rotation steps, each row followed by its count of steps:
The counts run from 0 to 400.
-23.6  -9.9 -23.5 -20.7  -5.7 -17.0   6.0   8.8  36.4  -6.3  19.7  10.9  -7.1 -21.2 -20.6   4.0 -26.1   0.8  -4.8  -1.9 -24.2   3.6   1.7   6.1   2.0  10.7 -14.2  31.5  -8.5  16.9   9.9  -5.0   6.0 -12.5 -12.4 -21.3  -4.2   7.4  40.2 -11.8  -5.8  18.3  -4.7 -13.5   5.0   7.7 -44.5
75
-20.3   4.3  25.9  -9.3  20.3 -17.1  13.1 -40.7 -15.1 -11.6  18.0  -1.8  -0.8   6.8  -1.1  10.8 -42.0  19.9 -12.6 -16.4   6.4 -14.6  -3.8  23.5 -28.9  -3.7  10.0   3.8  -5.7  15.4  20.8  -3.7  18.9 -17.3  18.7 -11.7   2.8 -19.2  18.4  24.2 -21.2  14.2  17.1 -12.8  -0.8  -3.4 -15.4
191
-36.5  -0.6  16.5  -5.1 -15.0 -17.8  18.5 -40.6 -26.5  -3.2  -9.4   7.8 -19.1  -8.3 -15.2 -12.1 -12.0  -7.9  13.4 -25.4  28.0  -4.9  32.1  27.6   9.6  24.5   7.5   3.3  -9.1  17.7  -1.2   1.8   2.6   9.0  27.5   6.2  -1.7  -5.3  17.9 -20.8 -17.9   7.6   2.8  -5.9 -17.2  25.3   1.9
179
 27.7  10.1   4.1   9.5 -24.0 -16.2   3.2  13.9 -28.5  11.1  -2.5   2.4 -34.3  11.9   5.5  22.0 -17.4 -26.8  -9.8  18.8  -8.5  16.7   1.0  16.4  18.4   4.5  -0.5  15.7  30.3   5.0   5.6  22.1  21.6  -0.6 -13.4  -9.7   3.4   8.6  18.0 -35.1  -3.1   7.0  22.2  -8.0 -24.7  -4.0  35.1
328
-15.7   4.8   3.0  10.5 -14.5  -7.6   6.5   8.8  -9.2 -26.9 -10.0   4.7  23.6  14.2  20.1   8.3  -9.1 -13.2  15.4   8.3 -20.0   7.7   7.9   9.0  29.5 -25.3  16.1   6.9  19.5 -17.1  11.0   2.0  18.9   6.9   2.2 -16.4  30.6 -16.3   5.4 -29.5 -30.6  21.6  -7.9 -14.4 -54.8 -10.5  23.1
317
-33.5  14.6 -11.0  15.9   8.3  -7.3  13.1 -19.2  -6.1 -27.7 -14.1   8.2  23.6   5.6   5.4  -4.9   9.3   1.1  21.9  13.7  -3.7   4.4  22.6 -11.8  24.3  -5.4  10.9   7.4   1.1 -11.9   7.2  -4.7   3.3  10.4   9.2 -12.0  25.7   6.7   3.3 -42.5 -46.3  14.4 -18.9  -7.2 -31.4  -8.9   0.0
89
-18.7 -26.5  -9.2 -10.5   3.5 -32.9  28.8   4.5   3.7 -13.2  -1.0   5.1 -23.9  -4.6 -18.7  32.1  -6.7  13.6  -8.5  -7.0  18.0  10.7   4.4  27.4   8.9  10.9 -12.2  46.7 -11.2  16.6 -13.9  -3.9  -6.8  -1.0 -13.4  -6.3   6.5  33.5  14.2  -8.5   1.4   3.4   8.4  -9.0  35.8  -1.3  -7.6
370
 -3.9 -10.3  14.5 -43.6  13.4  -5.4  20.0  -9.0  19.9 -20.5   8.1   1.5  -1.1 -21.7  -0.7   3.8 -41.2  21.9  -5.1  -7.5 -28.6 -19.8 -12.1  20.4 -10.1  11.3  -6.8 -12.1   0.2  -1.5  20.8 -11.0   9.6  11.2  25.8 -10.6  -0.4  -5.6  46.4  10.3 -15.3  22.7   6.9  -7.1   2.0  -8.3 -24.2
230
 -4.7   3.5 -14.8   1.9  -4.7   4.4  27.0   0.2  -1.9  -4.9  14.5  27.8 -46.6  12.9 -18.6  54.3   3.7  -5.4 -13.9  10.1  -5.3   1.3 -10.6 -10.9 -15.6 -22.0  -7.0  23.2   9.0  -5.7  -3.3   7.9  12.0 -15.6 -12.7 -33.3  20.2  16.4  11.2 -24.5  -8.5  -4.3   5.8  -1.0  13.8 -23.7  15.6
65
-30.8 -29.4  -5.1  -5.7 -28.1  11.7  14.6   8.4  21.5 -35.4 -18.2  40.5  13.2  -6.7 -11.4 -10.0  -7.8  -3.3  25.3   0.7  -2.8   8.7   1.2  30.2  13.1  -7.8   1.2  11.7  20.6 -13.2 -16.4 -21.5   5.9 -13.2   7.3  -4.1   6.5 -10.8  16.1 -17.3  10.4   6.9 -12.8  14.1  -4.0  -4.9  -5.6
243
 -1.3 -14.5  14.4 -20.7  -0.6   8.1   9.8 -11.9  18.9 -38.0  -4.0  23.5 -12.4 -16.8   1.0   1.2 -16.4  10.3   5.8  18.6   9.7 -14.7  16.9   9.7 -28.1  19.5 -28.7 -23.0  14.9  11.0  -3.7 -26.8 -16.0  21.2  13.5   3.1   1.6  17.7  24.1 -38.4  -9.1  27.1  11.6   9.2  21.5 -17.0 -25.6
169
-17.9  -9.3 -12.6 -15.1   2.1  -7.3  27.0   2.9  13.8 -11.8  19.7  14.9 -33.5   7.0 -14.7  55.1  -5.2  20.7  -9.1   8.7   7.4  -6.1  -5.2  -7.1 -15.7 -15.5 -28.6  18.5  10.9  11.6   0.5  -8.0  -4.7 -10.5 -17.3 -26.8  22.3  22.2  19.3 -13.5  -6.9  17.3   4.9  -4.2  14.3 -11.6   5.3
64
 -1.1  -0.3   8.5   8.0  26.4   6.9  -1.8 -32.7  -7.8 -20.2  11.6  22.8   8.1   9.2  11.5   7.8 -23.7  -4.1   1.0  14.0   7.7   4.1 -22.8  14.3 -43.9 -17.0  -0.7   2.4  -1.1  -7.0  -5.0  -6.5   9.6 -35.1 -24.7 -24.7  29.8 -18.6  -3.1  -2.2   7.4  12.7  16.6 -10.7  17.4 -26.5 -30.8
159
 15.2  -5.8 -17.2  -4.5  23.9 -10.1   1.8  12.7  12.6 -26.7 -10.4  -8.4  20.2  -6.7   4.1 -20.8 -24.5  15.8   6.4  17.4  -9.3   6.1   7.7  17.6  18.1  13.3 -14.0  24.2 -17.9  25.4  18.5 -14.3  -6.6  27.6 -11.1  -7.7  10.7  26.1  20.5 -26.6 -12.3  25.6  14.1  -1.0   7.5 -16.1 -40.1
46
 17.6 -13.1   6.8 -18.6  17.3  27.1  13.6  12.0  14.2 -23.4  -7.9  34.5 -12.6 -16.3 -21.6   1.6 -25.7  -2.4   5.7  10.7 -36.4  -9.9 -28.7  20.9 -22.5  -7.2   3.9   4.1   3.8 -26.0  -1.8  -3.7  16.4 -20.5  13.7 -25.0   2.8  -7.0  28.2  -3.3   5.0 -11.8  -3.6  11.1  23.5 -32.6 -23.8
232
 -3.0 -25.9   9.5  -8.8  -6.9   1.6  31.8 -23.0  -8.1 -30.3 -17.6   9.6  -0.8 -13.7  -7.8  -7.6 -14.4   4.6  17.4  -1.5  31.6  -3.8  23.2  28.7  11.6   9.6 -17.1  -2.2 -20.5  26.0   8.1 -14.6 -31.5  22.1   6.7   8.2  18.1  -0.4  10.8 -27.4   9.6  30.6  -2.5   6.0 -15.0  18.5  11.3
213
-26.5 -23.0  -1.9 -22.9   1.8  -5.0  12.1   0.3 -17.8  -6.6  -0.6   3.9 -28.3  -0.3   8.3  42.2 -11.4   1.7 -16.9  -6.2  -4.4  -0.4  -1.3  -1.5   1.9 -22.5 -19.4   9.0 -15.3  17.7   0.6  -3.8 -12.4  24.7 -32.8  -7.7  16.3  -0.2  28.0   9.0   0.1  44.7   4.2 -34.2  23.4   9.1 -25.3
30
 -5.8  15.2 -12.9  -2.6  -5.4 -16.3  -3.9  15.3   3.9   9.4  24.5  14.7 -24.8  -0.3  -7.8  16.8 -23.9  -9.5 -20.2  -0.2 -31.1   5.1 -21.0   3.3  -8.8 -16.8  -2.1  39.7  14.7  -2.8  14.0   9.1  38.0 -34.5 -24.2 -31.0   2.9  -2.0  23.1   3.3 -10.3   1.4   6.4 -14.7  -1.6 -14.6 -10.7
37
-21.1 -21.4 -12.0   7.8  -7.2   0.0   5.7  -9.1   1.1 -26.5   1.8   9.9   5.4   5.3  11.8  19.4 -10.7  -0.7   7.5   8.3  26.3  12.6  19.6  -1.0  -1.3 -29.8 -13.8  13.8  -8.4  32.6  -8.0 -23.7 -23.9  10.3 -38.0  -7.4  33.0  -1.4   1.6 -37.5  -6.1  39.4   6.1  -7.6   1.5   8.3 -12.2
58
-18.1  -8.4 -11.9   2.0   5.2  13.0 -12.5  16.2   7.4 -22.6  -4.3  26.0  15.2  -4.2   5.3   6.0   0.0 -13.4  -5.7   8.8 -33.1   8.2 -22.2  -1.9   3.4 -48.1  18.7  17.8  -3.0 -15.8 -14.9 -11.8   4.5  -7.4 -31.5 -18.7  44.9 -31.6   3.2 -17.7 -20.9  27.4  -8.8 -18.9  -4.7 -16.1 -23.8
349
 31.9  17.4 -20.2  -4.3  27.7   3.6  17.9   4.9 -23.1   7.0   0.0   3.4 -28.8  -8.9 -11.9  20.4   1.4  -0.1  -9.7  15.9 -29.5 -11.9 -17.9  -3.3  11.0 -13.6  -7.8  11.0  -9.6  -3.5  16.0  29.1  -4.7  16.6 -20.3 -35.1  33.4   6.2  13.9 -14.6 -12.8  11.2  -0.6 -18.3 -16.5  -2.1  17.0
33
-24.6 -12.4   5.7  21.4 -14.3  13.9  18.3 -25.8  27.6 -33.4  22.8  21.5  -2.3   4.0   8.0   3.9 -21.7 -25.5  21.0  22.8 -15.8   8.3  17.2  -2.0 -22.7 -14.4   6.0  -2.3  11.0  -9.0   9.6 -11.7  19.6 -26.4   0.8 -23.5 -16.7 -20.0  18.8 -27.8  -7.4  13.8  -0.9  -2.1   0.1 -29.9 -18.5
165
 -0.2 -18.3  -1.1 -16.0 -26.9 -17.6  17.1  11.7  22.6  -9.3  13.6   7.7 -27.1  -2.9 -16.0  25.7 -32.7  -9.9 -19.6  -0.4   1.6   1.6  13.8  27.5   1.2 -10.7   6.3  38.6  -3.6  41.8  -5.5 -20.6 -10.4  -9.2   1.3   9.3 -10.0  10.6  24.2 -23.9 -13.0  12.6  10.8   0.3  -3.0   8.6  -3.5
331
 -5.4 -27.8  -8.5  -0.8 -30.4 -12.8   4.1  17.4  19.3 -12.6  -0.6   8.6 -20.5  -3.6  -3.7   7.0 -14.1 -31.6   5.4  13.2  -1.5  29.0  17.7  16.6  14.4   1.5 -11.4  27.9  -6.0  17.4 -14.0  -3.1  -1.8   5.4 -38.6  -8.8 -10.6   4.1  26.0 -40.0  17.0  28.2  13.4 -12.4  14.2   4.4 -10.0
365
-13.6  13.5  -4.5  -2.5  17.7 -30.2   2.0  -0.5  -7.1 -21.8 -18.3   3.4  25.3  14.1   5.0   1.1  -9.4  29.8  -4.4   4.8  28.4   2.5  10.0  19.9  15.4   6.7  -3.8  38.0  18.0  12.9   5.9 -13.6  11.2  11.0  14.7   2.6  27.7  45.8   9.6 -29.6 -31.0   0.4  15.6   4.2 -12.2 -10.2 -10.0
51
 -5.3   1.7 -15.8  -8.6  20.3 -15.2 -22.5  11.2   4.2 -18.1  -8.5  29.8   6.5  -4.0 -11.6 -11.6 -14.8   6.2  -6.6   0.5   2.6  16.5 -26.0  16.0 -16.0   7.5 -11.5  36.0   5.1  -8.9 -27.1 -11.0  17.8 -18.6 -22.9 -15.9  25.8  17.7   8.6 -18.4   3.6  -2.1  13.6  -2.5  25.6  -7.9 -49.5
81
 -4.9 -20.0 -19.3   5.9  -6.5  23.9  10.8  31.5  16.1 -29.8 -23.5  34.0   1.6   0.1  -5.5  -2.3   6.6 -10.6  12.8  18.5 -16.7  17.4   0.4  14.9  21.5 -15.1  -3.7  35.5   8.7 -18.6 -17.4  -9.6   9.5   5.3  -0.2  -8.8  -0.5  22.9  16.0 -38.5  -8.4  -0.4  -6.7  11.2  21.2 -22.2  -9.2
15
 16.4  23.5 -14.5   4.7  22.1 -24.5   6.5 -18.3 -21.2  12.6 -10.5   9.5 -18.9 -13.9 -19.7 -12.6  -9.4  -2.9   6.3  -1.9  -7.7  11.8  -6.3  11.0  18.0  45.2 -12.9  23.9  -3.4  -4.5   8.9  36.2  22.2  -5.5  -1.6 -27.7   7.3  15.3  22.7 -21.9   8.5 -12.5   6.4 -11.8 -13.7   7.3  -7.4
111
 20.2   9.5 -15.9   3.1  16.4 -12.1  12.2 -13.5  -5.0   7.2  -5.3  28.1 -29.8 -12.4 -25.6  -4.6  -3.0 -18.3  11.6   9.0  -6.7  24.0  -8.6  14.4   5.2  37.2 -11.0  27.3 -10.8  -7.9  -1.5  35.0  14.6 -16.8 -24.5 -41.1   8.1   8.3  14.0 -24.0  25.5 -11.8   3.9  -8.3  11.7  -3.8 -18.3
110
  7.0   8.9  -4.8  -8.9  23.4  -2.8  27.4 -32.4 -14.4  -0.7   4.3  26.0  -9.6  -9.4 -27.5   5.6 -14.8   7.2   7.9   0.8  -4.4  -4.9 -30.5  14.2 -10.2  -9.9  -3.5  18.7  -0.7 -22.3   8.3  23.1  -1.0 -31.1  -6.6 -44.0  35.4 -22.4   2.3   4.5  17.8  -7.4 -11.8  -6.6 -23.6  -6.0  13.8
188
 23.1  -6.5  -2.9   0.6  -4.4   6.3 -15.6  22.6  19.3 -18.9  10.4   3.1   8.0   2.4   8.2  -9.0 -50.2   5.4 -15.8  11.9 -13.5   8.4 -10.5  19.7 -10.7 -27.3  -1.9  27.1   4.8  25.1   4.4 -23.3   8.2 -16.0 -19.4   2.3  11.0  -4.1  13.2 -16.3 -20.6  23.1  20.4  -6.3  -3.7 -15.2 -26.1
8
 12.2 -16.8   2.2 -20.5   7.0  -3.4 -12.1  11.3   0.3 -27.4 -33.2  -0.3  31.8 -20.9   6.9 -33.5 -29.4  12.6   9.7  -0.5  -7.8  -5.5   3.2  37.6  21.8   8.8  -1.9   8.7 -11.0   3.1   1.1 -16.4  -2.5  35.5  11.6  13.2  25.4  -0.7  22.8 -16.0  -5.9  26.9  -1.5  -2.6 -12.5   7.5 -25.3
274
-13.6 -21.8   4.8  11.0 -28.3  16.5  -4.4 -15.9 -12.4 -18.1 -23.3  42.1  -8.2  -4.8  -3.9 -19.3 -14.9 -42.7  27.5   7.2  15.1  20.3  11.1  24.1   0.8  -0.8  -0.2  10.9   8.6  -9.2 -29.7   0.7  12.4 -10.7 -12.3  -1.3   2.5 -14.8   1.6 -31.4  22.6  10.0   2.6   1.6 -10.5   3.1  -2.7
210
-11.9 -21.0 -14.9 -22.0   2.8   4.1  11.6  15.5  -3.6  -2.2   3.3  24.9 -30.7  -9.8  -0.8  34.9  -4.9  -8.5 -12.2  -3.1 -22.6  10.0 -16.8  -3.8  -7.9 -27.1 -19.8   7.5   5.4  -1.5  -5.8   2.2  -4.1   2.4 -46.0 -27.5  28.5  -4.7  27.0   0.2   9.2  34.3   2.2 -25.5  17.2   7.2 -16.4
31
  7.1 -40.0 -11.7   0.5   1.9   7.6  16.9   6.7  15.5 -37.6 -16.8  19.8  27.7  -5.6   4.0 -14.2 -26.1   0.9  23.5   9.6  -1.0  14.4  -6.5  37.2  12.6 -14.1  -6.3  26.1 -12.3  -9.4   0.6 -20.3  -2.9 -10.5 -17.7 -10.0  21.4  -4.5  14.7  -6.6  30.6  13.6  -5.6   3.9  11.5 -16.7 -15.9
276
 -8.1 -12.7  13.5 -14.6   4.5 -21.8  14.0   1.5  -9.3 -36.0 -27.0  -3.8  35.1   8.4   9.2  14.7 -28.7  39.0   2.9  -1.6  27.1  -4.2  -3.7  33.3   9.3  -7.5  -4.8  15.0  24.4   0.6   6.8 -26.5  12.1   9.5  11.2   0.4  34.5  15.1  13.1  -2.8  -8.3   9.8  12.0   9.1 -12.5 -10.9  13.2
280
-31.6  14.6  14.2   3.5  19.5 -24.5  -7.8 -10.3 -36.7  -8.1 -14.4  -9.8  14.7  11.7  16.0  10.0 -13.5  11.5 -19.9 -12.9  -5.6  -0.6  -0.6  16.1  16.8 -11.2  37.2  22.3 -14.5  -0.7   8.8   6.7  20.2  14.2  15.3  -1.6  23.9  -3.4  14.1  -1.5 -48.4  12.8   7.3 -28.5 -11.1   6.5 -10.5
346
